In the rows, zero is written as 128.
One hidden turn or mirror swaps the rows below in pairs. Which row is each named row swapped with?
The rows were stretched afterwards, more along some directions than others.
sed: [138 113 131 113 165 117 137 120 101  97 119 162 115 106 102 148 108 151
 141]
rugo: [131 141 125 136 162 130 133 148  90 117 158 135 129 130  99 140 115 149
 126]
ton: [151 101 142 132 126 125 144 115 111 132 135 150 118  96 123 128  94 145
 143]
gese: [133 121 123 125 152 130 128 108 119 115 115 143 143 109 127 110 122 146
 146]
Baf: [150 116 144 136 166 113 138 141  81  99 149 151 105 115 110 158 112 157
 134]
zedu: [126 108 103 124 152 151 129 122 143 135 140 131 110 122 130 139 145 143
 131]
nelo: [134 110 108 122 158 154 125 122 144 137 144 133 105 116 125 137 147 138
 138]
sasur: [127 105 145 127 132 125 129 142 112 101 131 151 117 115 126 165 121 128
 138]
maf: [130 102 152 143 188 129 134 137  99  84 118 188 119 110 101 152 135 161
 127]
tozam: [126 125 142 146 194 126 124 141  90  78 121 172 128 116  98 143 134 162
 127]
rifem: [138 100 128 132 176 137 117  96  86 101 144 156 107 127 127 121 118 164
 148]
vaniv: [133 131 120 112 137 114 123 123  97 124 143 118 134 137 118 137 101 143
 134]
Nime: [127 126 137 145 191 122 126 140  90  82 119 170 131 114  96 142 137 168
 125]
Nam: [126  98 144 128 138 135 130 132 110 100 137 145 108 117 133 164 125 130
 140]
Viril: [125 101 147 129 139 130 126 145 116  99 136 153 113 114 126 158 130 124
 137]
Silam: [152 116 125 147 128 127 142 122 113 135 132 153 118 124 124 134 125 154
 116]
bak: [133  98 154 139 147 134 129 142 104  99 139 164  97 118 125 166 135 125
 127]
kubo: [127  97 148 130 140 127 132 143 105  96 136 146 112 109 125 155 119 124
 145]
tum: [140 102 137 145 148 122 147 144  84 109 146 162 113 111 112 125 112 119
 136]
bano: [127 115 113 126 150 150 128 125 141 129 144 127 107 115 125 123 149 133
 137]
dop: [150 117 125 154 124 125 136 132 111 135 137 142 124 131 128 124 129 143
 112]
Ziga: [136 114 127 125 149 126 130 108 125 113 115 145 145 104 137 110 123 147
 145]
foril: [146 106 142 137 123 126 143 115 109 134 127 153 115 101 116 136 100 143
 137]
mibu: [131 110 101 124 153 151 127 123 144 138 146 119 107 125 134 132 137 138
 136]
fuf: [134  95 130 139 174 139 119 103  92 105 144 159 104 127 125 119 121 156
 145]
fefe: [134 126 126 116 140 112 122 120  94 120 147 124 130 137 119 148  99 154
 133]
vav: [129 116 105 121 157 150 123 125 142 135 147 124 105 120 125 140 144 141
 136]
Mar: [141  99 140 141 142 120 149 140  84 113 145 167 115 111 114 132 113 122
 132]
ful: [154 110 131 154 125 127 143 124 107 134 133 155 116 128 127 128 120 146
 120]
Bil: [135 105 148 145 141 126 118 108 107  96 116 178 131 134 141 134 133 161
 121]
far: [126 130 138 145 155 124 132 154  89 114 150 161 130 125  94 146 119 149
 111]
Nof: [137  96 146 151 149 133 120 109 114  93 116 189 123 128 136 129 136 159
 118]
ruf: [138 115 128 113 160 118 141 123 104  96 120 160 121 105 106 143 106 146
 142]
Lub: [124 112 102 119 160 152 128 120 139 132 146 124 108 119 126 132 137 138
 141]
Ledi: [130 124 126 129 145 127 128 110 121 113 110 146 143 109 129 116 125 143
 140]
rura: [139  99 144 148 147 133 121 102 109  99 117 183 124 134 139 127 131 161
 126]
Guvov: [128 115 101 119 153 149 123 116 144 139 138 126 109 126 129 145 141 148
 135]
bas: [130 129 134 147 160 130 137 154  95 121 151 154 123 125  93 144 119 145
 113]
nuka: [131 121 109 127 166 156 120 120 130 130 152 133  96 130 127 144 150 142
 128]
bara: [126 120 127 124 175 132 120 123 112 104 149 162 122 136 125 141 136 156
 122]
ramo: [126  97 146 132 134 129 128 139 107  97 135 150 116 117 132 158 124 131
 137]
vadiv: [130  95 144 132 139 131 130 140 117  99 134 150 112 114 132 152 120 124
 140]
Zovuf: [136 100 131 139 179 141 120  99  87 100 145 164 103 132 128 119 123 162
 143]
tele: [149 100 147 134 127 125 146 118 104 128 129 158 116  96 114 132  94 141
 143]
nale: [126 110 105 121 151 152 133 120 140 133 142 126 106 121 131 145 142 137
 134]
gofis: [132  94 152 131 139 135 126 138 114 101 138 159 110 110 126 158 129 125
 141]
Gen: [137 120 123 117 138 116 123 116  98 125 141 121 129 138 125 138 101 152
 134]
Beb: [126  97 155 135 133 133 128 139 115  99 137 154 108 110 126 143 133 122
 137]
zug: [135 118 125 115 168 114 139 124 105  95 120 160 124 108 105 150 115 152
 138]
pep: [144  98 143 149 147 122 149 142  79 110 147 167 108 117 115 131 114 125
 130]

Swapped with Bil: Silam
Swapped with gese: tele
Swapped with foril: Ledi
Swapped with bano: Beb
Swapped with vaniv: sed

One hidden turn or mirror swaps the rows below in pairs. Which row is each named row swapped with?
The rows were stretched afterwards, more along some directions than others.
Gelil: [145 117 150 124 126 128 117 122 136 140 132 125 126 118 120 144 122 133
 154 158 139 108 133 127 140 141 142 115]
Ped: [123 119 135 102 132 116 130 145 135 137 109  91 131 122 116 118  98  97
 155  81 130 119 155 139 127 150 145 162]
Kogus: [130 127 131 107 132 125  96 125 158 106 114 104 106 122  73 140 109 100
 136 112 104 123 131  96 125 124 130 114]
sabi: [152 114 106  97 145 125 101 142 148 145 127 155 135 118 105 132 120  94
 122 142 102 106 129 153 101 109 123 101]
rud: [134  97 141 107 140  89 107 134 161 137 111  91 130 136 120 116 110  90
 140 125 106 102 157 100 122 118 133 107]
kina: [152 131 131 124 120 107  88 145 165 115 132 120 118 138 103 128 131 138
 125 129 120  95 140 112 150 116 128 109]
koru: [129  89  97 121 106 117 115 132 159 122 108 114 127 134 113 116 114 112
 150 122  89 118 141 114 102 135 119 114]
gise: [143 130 128 140 108 112  95 143 125 125  92 109 135 122 101 121  98 133
 118 106 132 123 159 111 120 100 150 132]
Pova: [154 131 126 135 136 130  95 119 130 144 110 131  95 125  91 145  96 154
 115 153 131 131 119  92 114 116 131 107]
nibi: [136 136 128 145 120 122 139 109 112 141 125  88 138 127 142 113 117 110
 128 129 155 172 132 118 111 154 131 151]
vobop: [134 156 114 148 136 138 110 128 129 151 129 121 144 148 137 123 137 122
 100 149 127 154 130 114  90 106 131 116]
Kasis: [163 113 105 113 124 112  92 104 125 121  89  97 142 105 100 119  88 100
 115 134 116 137 146 104  72 108 127 110]
kevib: [154 104 116 116 140 116  92 131 167 127  98 101 106 116  70 125  80 118
 131 130 136 127 152  95 116  99 144 113]
zil: [159 130 127 116 119 109  96 115 122 118 128 146 145 102 105 129 114 129
 121 147 134 124 152 124 120  85 135 104]
vor: [136 131 113 122 127 117 120 128 137 117 161 131 138 117  91 131 102 146
 135 116 174 146 158 113 164 109 148 128]
vodo: [140 126 116 121 126 131  82 116 153 145  96 115 131 120  90 138 131 116
 114 148  97 123 118 124  98 135 127 106]
butuz: [137 128 137 111 146 129 113 136 122  96 117 118 128 112  81 131 102 114
 120  91 118 105 132 128 133 104 123 129]
puna: [149 128  96 118 108 122  95 129 140 125 131 134  99  85 115 169 111 108
 128 136 114 110 146 130  97 130  93 108]
buluf: [109 113 149 125 156 131 142 107 111 131 127 116 139 131 118 105 118  99
 132 110 121 168 120 124 108 144 146 156]
gud: [124 121 157 129 114 126 127 127  94 106 105  89 113  98  99 134  84 127
 150  92 140 156 142 111 127 134 131 159]
mizu: [138 121 124 123 131 124 102 131 159 115 116 104 108 113 107 120 108  60
 129 119 111 150 127 119 109 147 102 129]
fav: [121 150 125 110 156 142 127 137 127 116 117 120 130 140  97 134 139 139
 117 143 134 134 145 119 124 121 146 119]
gupi: [135 124 155 118 129 115 130 145 119 141 126 104 105 121 133 123 106 105
 135  98 155 139 138 131 132 137 146 161]
bira: [145 124 116 143 114 145 102 122 158 127 163 111 106 117 123 141 146 109
 107 120 120 166 144 150 107 156 116 149]
notu: [135 135 172 109 139 101 137 140 144 163 104 110 111 130 129 109  99  95
 150 127 126 133 127 133 121 146 126 136]
Bonub: [140  95 147 125 104 120 127 132 104 138 134 119  94 119 132 113  97 129
 142 139 139 173 150 118 116 135 144 149]
Safov: [156 106 126 117 107 111  99 146 104  96 113 101 108 105  82 116  84 129
 144 135 130 150 145  97 134 113 132 132]
bipot: [137 115 162 112 144 115 141 132 119 152 124 125 129 123 123 136 133 109
 130 132 141 125 117 151 157 150 120 145]
Zada: [145 127  78 118  93 133  76 131 145 139 108 140  89 101 127 160 108 127
 117 124  97 106 131 117  89 113 107 117]
kelam: [167  93 120 126 112 101 107 130 149 138 154 129 107 135 121 121 117 122
 132 174 139 165 143 116 110 144 127 119]
fusi: [133 127  97 117 116 139  88 131 178 150 121 133 122 116 125 144 131  77
 119 118  90 109 134 138 104 134 111 118]
navob: [141 136 111 123 124 128 109 129 165 116 135 106 122 136  98 128 128 113
 117 126 128 121 147 126 139 138 128 114]
Tifes: [131 114 119 135 125 125 118 129 123  99 105 133 122 118  83 128  92 138
 111 108 124 126 148 102 124  88 116 127]
rudem: [146 144 134 146 117 125 113 135 140 147 126 103 155 139 135 110 134  95
 115 141 147 137 140 137 121 128 137 132]
Pitu: [126 102 129 134 110 119 107 158 158 114 128 129 117 129 115 130 132 129
 155 142 113  86 159 117 144 104 136 106]
buvom: [143 107  84 124 106 143  80 139 139 132 137 128 114 128 128 132 121 130
 131 140 123 138 129 115  90 119 132 135]
teza: [140 151 126 142 144 121 120 135 157 141 122 113 152 137 120 121 130 112
 107 117 131 108 153 145 140 126 128 121]
kes: [136 129 113 109 114 130 104 128 113 110 123 122 119  88 108 153 111 109
 122 121 123 146 122 112 108 127 117 134]
bif: [128 157 105 128 132 145 117 119 137 106 120 112 132  99 100 152 136 112
 100 103 134 127 136 140 119 138 108 135]
zef: [137 131 139 119 161 108 134 119 111 129 122 126 158 130 114 109 117 130
 116 128 127 138 131 123 109 100 145 125]
sev: [143 106 117 118 102 126  94 139 151 132 138 125 117 117 124 164 134 146
 145 137 136 134 137 118 121 140 132 128]
dupu: [160 117 116 133 103 118  87 123 146 140 156 115 110 111 120 137 133 114
 113 121 156 163 148 127 119 128 149 135]
pezef: [149 117 120 138  98 137 124 140 120 125 101 110 122 117 117 129 129 140
 142 140 165 110 144 135 148 145 139 140]
san: [157  71 118 136 122 112 111 126 136 145 116 119  96 103 136 104  82  84
 150 134 105 128 136 136 101 134 122 132]
Vep: [162 129  88 127 119 130 123 108 102 111 128 127 139 114 106 114  87 128
 112 126 152 165 142 121  98 102 121 135]
rina: [156  85 124 142 137 104 124 123 130 157 131 113 126 149 133  77  94 116
 145 157 132 151 135 109 113 128 154 130]
ragi: [163 118 116 106 137 108 115 148 136 119 122  99 154 118  94 110 102 114
 124 123 133 134 161 127 135 101 153 126]
vezu: [110 123 110 124 122 127 119 163 143 119  77  96 133 129  88 112 102 108
 130  81 103 127 143 141 131 128 115 148]
Gigo: [152 119 130 117 127 109 120 132 154 160 128 116 115 123 122 142 112 110
 120 133 124 156 160 135 102 129 121 117]
gimir: [171  97 129 141 109  96 115 123 169 138 138 102 124 134 121 115 107 108
 133 131 126 127 160 129 135 128 128 114]
taza: [178  98  87 111 128 127  93 103 156 143 159 111 119 116 111 153 141 117
 104 146 132 154 136 129  99 136 137 119]
vado: [158  90  87 113 129 121 118 126 132 152 123 124 116 121 126 112  93 104
 130 139 115 137 156 148  70 110 134 129]
Fimu: [165 112 139 133 114 127  89 121 139 136 130 116 127 111 118 148 142 130
 131 148 137 121 145 139 118 127 146 120]
mugo: [117 156 100 113 153 147  96 125 147 113 132 116 105 133  93 146 119 116
 104 134 107 135 120  98  94 112 128 115]
suni: [140 116 102 124 154 128 129 119 121 138 120 112 132 141 113 100 101 112
 110 148 132 176 145 120  73 121 147 134]
kulok: [144  99 118 129 130 115 132 138 119 132 160 120 138 134 119 126 124 147
 147 147 172 131 149 114 165 123 160 125]
gege: [155 117 142 112 109 103 129 130 118 141 127 143  92 114 152 116  98 106
 141 139 145 142 134 126 102 123 127 129]
kig: [132 122 154 108 127 116 143 132 146 135 106 111 146 133 124 106 108  93
 151 114 121 106 140 135 118 135 127 139]
Teduk: [132  93  92 134 109 127 126 147 140 126 131 127 135 133 105 129 120 139
 121 111 123 130 143 142 150 123 124 131]
viv: [150 132 121 106 145 119 131 120 130 120 129 121 137 118  95 115 117 105
 134 121 166 173 126 141 130 135 135 155]
tizi: [149 105 114 153  91 146 103 130 118 119 124 114 107 113 125 144 125 144
 117 123 127 119 154 116 106 126 135 133]
gerop: [ 97 134 113 132 114 139 107 144 143  96 112 117 146 129  69 138 126 152
 132  87 103 115 144 116 134 119 138 140]
mana: [146 126 149 100 127 109 135 131 117 127 116  94 150 112  86 129 120 123
 137 106 148 131 162 141 152 119 146 128]
nim: [119 126 102 124 143 163 126 133 125 129 125 122 121 138 126 128 136 128
 138 131 128 122 132 143 107 140 136 144]
rubu: [177 117  92 108 135 117  87 106 141 126 153 124 120 109  96 133 110 130
 125 152 150 160 159 111 102 113 142 105]
nabol: [149 148 120 104 145 123 102 109 132 113 100 120 144 106  63 125  96 108
 105 119 138 153 130 120 113 101 106 132]
bifit: [125 114 120 134 118 132 128 128 118 127 116 116 149 124 112 141 120 125
 119 101 106  90 160 128 129 119 117 131]
Rotoz: [135 124 145 159 114 139 134 138 106 135 133 130  91 131 135 122 102 146
 133 127 144 148 138 125 121 134 128 147]
vun: [148 103 127 148 110 130  97 136 158 150 132  97  93 138 134 139 128 124
 138 164 120 112 144 103 105 136 146 105]
besov: [134 116 131 121 122 114 107 127 138 146 101 111  89 126 115 121  81 112
 130 114 115 134 125  88  97 134 136 124]
Kitin: [162  99 123 117 117 111 119 134 129 142 112  99 118 119 110 137  98 130
 143 139 126 150 163 113 108 110 146 118]
zas: [103 145 135 161 121 131 111 157 133 128 119 104  96 146 121 119 107 134
 133 120 134 135 139  83 143 126 137 123]
Dokoz: [129 126 134 153 142 138 102 149 155 130 120 103  81 150 123 120 110 110
 129 151 113 124 138 101 118 130 126 116]
raliv: [142 107 149 132 121 129 127 134 105 125 123 138 137 121 136 113 123 111
 130 150 134 113 138 132 127 102 123 124]
tevet: [147 144 146 134 126  90 121 124 129 120 132  91 153 132  97 117 116 144
 117 131 147 152 148  98 147 118 142 120]
Kemiz: [129 109 130 116 107 130 111 132 130 145 129 156 125  98 142 147 128 118
 142 103 107  95 124 157 126 130 111 134]
feda: [145 121 146 114 118 108 126 147 130 113 118 121 136 110  84 142 122 161
 136 119 162 114 167 137 169 127 147 126]
Pebev: [145 110 114 139  79 120 110 140 143 147 126  95 117 116 145 115 118  95
 136  94 132 152 162 158 104 154 131 159]

Swapped with kulok: Gigo
Swapped with ragi: kevib
Swapped with Safov: nabol
Swapped with rubu: mana
Swapped with buluf: gege
Swapped with Tifes: kes
Swapped with Pitu: fusi
Swapped with Ped: vado
Swapped with Teduk: sev
Swapped with vor: Kitin
Swapped with Kemiz: koru

One hidden turn or mirror swaps the rows below in pairs. Which row is each named row swapped with?
The rows were stretched afterwards, more along some directions than others.
tusez: [142 132 143 152  89 150 129 140 105 158 118 127 106 120 104 129 170 149
  79 143 148 110 129 112 154]
niz: [138 160 116 156  99 156 118 120 127 146 141 131 119  92 139 129 146 151
 104 172 144 115 110 108 109]
zotuv: [159 139 112 127 128 142 106 138 136 184 144 112 109 117 128 135 157 117
 136 169 159 110 113 129 145]
fezo: [125 135 158 141 126 131 124 120 140 184 130 104 124 117 123 102 148 114
 122 123 160 128 112 115 144]
riki: [174 163 138 139 134 144 118 128 140 178 129 126 129  93 145 108 135 123
 118 195 120 108  96 126 164]
sobi: [168 131 125 129 113 147 123 136 134 175 151 129 117 113 132 129 148 125
 140 181 126 113 103 116 155]
Sufof: [128 146 168 137 118 180 132 125 103 133 136  97 130 146 136 122 131 130
 120 127 112 105 110 116 156]
Ripu: [162 142 132 133 136 141  92 131 133 179 153 122 118 117 129 128 138 121
 135 175 158 110 100 129 145]
vufov: [120 143 134 169 111 151 109 118 108 146 139 148 103  61 110 133 160 187
 102 147 148 129 101 116 131]
Tun: [108 127 158 136 134 131 119 124 146 145 136  87 114 114 141  91 128 132
 128 128 155 133 123 114 139]
rog: [143 138 148 141 117 129 144 129 110 180 147  97 129 115 113 111 158 117
 123 120 156 140 119 126 143]
gunik: [131 139 159 146 125 156 122 122 128 169 148  96 114 117 132 100 145 117
 142 110 171 119  92 117 137]
dozem: [143 140 140 147 143 135  95 129 138 165 135 117 130  90 148 125 145 141
 118 187 154 129  99 132 120]
serip: [135 131 166 155  97 166 133 138 102 154 112 110 125 129 120 116 158 137
  76 131 169 107 118 122 159]
gisi: [128 135 141 154 114 152  94 116 146 169 120 128  93  84 123 118 147 172
 107 143 161 110 108 104 156]
rofo: [132 164 123 149 100 165 116 128 124 138 143 126 109  77 140 103 140 138
 122 163 128 117  93 109 108]
pupi: [140 161 118 158 108 153 120 128 124 147 171 123 123  86 132 120 159 135
 118 170 146 131 112 109 114]
rar: [129 149 167 140 120 175 124 125 106 135 141  96 133 137 138 111 133 128
 100 137 140 123 107 123 153]
tep: [166 139 123 133 129 133 107 134 142 175 144 123 111 100 139 136 137 131
 137 177 162 115  94 121 142]
Fazar: [154 155 125 131 139 142 110 135 125 147 133 128  95  98 143 121 135 137
 126 179 140 110  89 128 144]
Giv: [116 128 141 158 114 154 100 129 109 119 137 137  98  67 118 136 136 193
 112 143 134 136 112 118 131]
rurak: [140 133 162 146  99 162 110 133 120 174 108 114 123 101 116 100 142 117
  88 152 174 113 109 116 139]
Zigod: [133 136 145 150 112 166 101 117 125 139 137 131 115  87 125 141 127 162
 121 125 143 105 102 123 120]
mefi: [134 136 157 129 103 165 124 127 114 138 143  90 135 147 145 105 142 113
 102 131 158 139 110 122 148]
ror: [124 134 153 153  93 156 141 124  94 178 110 131 138 111 102 117 171 127
  76 151 140 128 133 110 165]
Pomiz: [141 136 151 126 119 145 123 129 148 169 148  88 116 139 133  96 135 105
 139 107 162 111 112 120 136]
nuf: [121 137 138 155 112 149 134 130 105 126 128 125  95  89 110 125 124 173
 113 109 105 105 115 112 128]
pom: [124 149 157 137  94 176 131 122 111 137 118 103 132 134 150 113 136 135
  92 136 150 119 108 112 159]
modo: [127 135 138 140  91 165 126 132 102 142 128 140  92  66 115 108 148 165
 104 144 145 131  92 116 152]
dob: [139 145 130 147  95 143 133 137 115 168 113 135 120  99 123 119 177 139
  68 164 157 118 137 107 174]
tobe: [121 137 157 145 129 132 120 116 119 160 142 108 125 129 127 110 144 126
 123 107 173 127 108 123 143]
dabo: [126 143 152 168  90 144 143 129 107 181 100 107 114  93 125 116 178 148
  53 148 173 111 130 109 163]
mozo: [130 147 161 139 121 166 124 122 110 139 131  90 125 143 146 113 146 135
  93 141 157 120 121 123 153]
fogu: [165 157 130 142 136 135 119 142 148 186 119 110 119  91 147 132 146 130
 118 180 135 103 123 124 124]
nal: [114 138 176 139 138 132 110 118 127 150 125  94 141 114 139  95 131 126
 117 125 163 137 102 130 123]
lov: [139 138 167 123 110 176 124 132 106 136 142  88 133 153 139 109 138 112
 106 129 139 124 117 133 152]
Fak: [120 140 130 172 104 148 123 129 104 120 131 127  84  76 121 145 150 196
 113 116 145 111 114 108 123]
Miza: [136 130 142 137  92 158  99 121 127 126 117 148 111  90 123 126 120 162
 107 143 133 122 100 118 125]
gafek: [132 132 175 148  91 170 122 136  93 140 115 122 133 125 118 116 141 136
  82 139 146 112 104 118 159]
Val: [130 131 149 147 114 179 114 143 105 118 143 124  97  71 130 126 144 186
 136 163 132 137 101 124 132]
Tepu: [126 147 124 150 105 147  99 125 119 147 124 156 101  69 108 128 142 180
 111 147 133 114 100 120 143]
dav: [126 149 161 145 129 143 136 117 135 167 126  96 131 112 139  85 148 112
 119 131 146 128 115 109 137]
Rem: [157 126 136 118 118 140 111 142 124 170 137 105 132 119 122 119 152 108
 118 174 126 131 121 133 141]
vid: [132 137 172 145 101 162 124 137 104 153 110 126 128 107 129 110 142 138
  68 156 138 112 127 125 155]
Dute: [139 158 116 143 109 150 123 120 123 158 146 123 110  91 134 119 155 134
 121 166 135 111 104 110 114]
lito: [164 147 126 143 129 144 109 134 123 168 146 130 115 102 142 139 135 136
 134 166 150 104  88 129 135]
Lal: [120 160 149 147 127 132 132 125 127 154 130 106 102  97 135  84 150 127
 114 122 158 127 101 117 138]
pizo: [157 144 125 154  94 153 129 128 120 144 148 136 105  83 130 135 131 176
 118 148 134 110  99 101 146]
limam: [169 137 125 139 118 132 119 135 127 176 137 121 125 111 122 158 147 123
 122 169 136 112 128 122 141]
gep: [126 131 161 164  95 151 115 132 119 165 121 103 136 138 116 134 161 127
  76 127 160  99 139 113 152]
ges: [137 158 113 153 104 154 125 128 121 148 157 116 101  90 129 121 164 139
 127 152 134 109 112 110 112]
venes: [129 133 158 152 109 139 146 120 144 176 143  97 119 108 132 107 144 124
 121 115 139 114 124 101 149]
gam: [155 153 125 139 140 131 109 131 133 166 142 114 121  89 142 115 132 133
 124 190 132 123 105 123 140]
lok: [125 158 151 159 131 127 139 114 120 168 127 101 125  98 118  89 152 119
 118 130 142 126 111 117 145]
Posos: [130 139 180 156 110 160 131 149 105 157 127 102 125 106 119 103 156 147
  90 161 128 119 137 124 140]
suza: [131 128 151 138 118 136 135 126 131 169 148  85 123 108 125  94 164 119
 120 124 150 139 124 120 126]
lide: [131 140 179 164 100 162 140 138 104 159 108 110 125 105 127 112 155 142
  72 142 142  99 133 111 143]
leri: [130 168 116 157 104 160 117 122 126 142 149 134 109  84 131 119 156 143
 123 164 133 111  98  99 121]

Swapped with Tepu: serip
Swapped with rofo: mozo
Swapped with fogu: Tun
Swapped with Dute: mefi
Swapped with lov: ges
Swapped with sobi: rog
Swapped with pom: niz

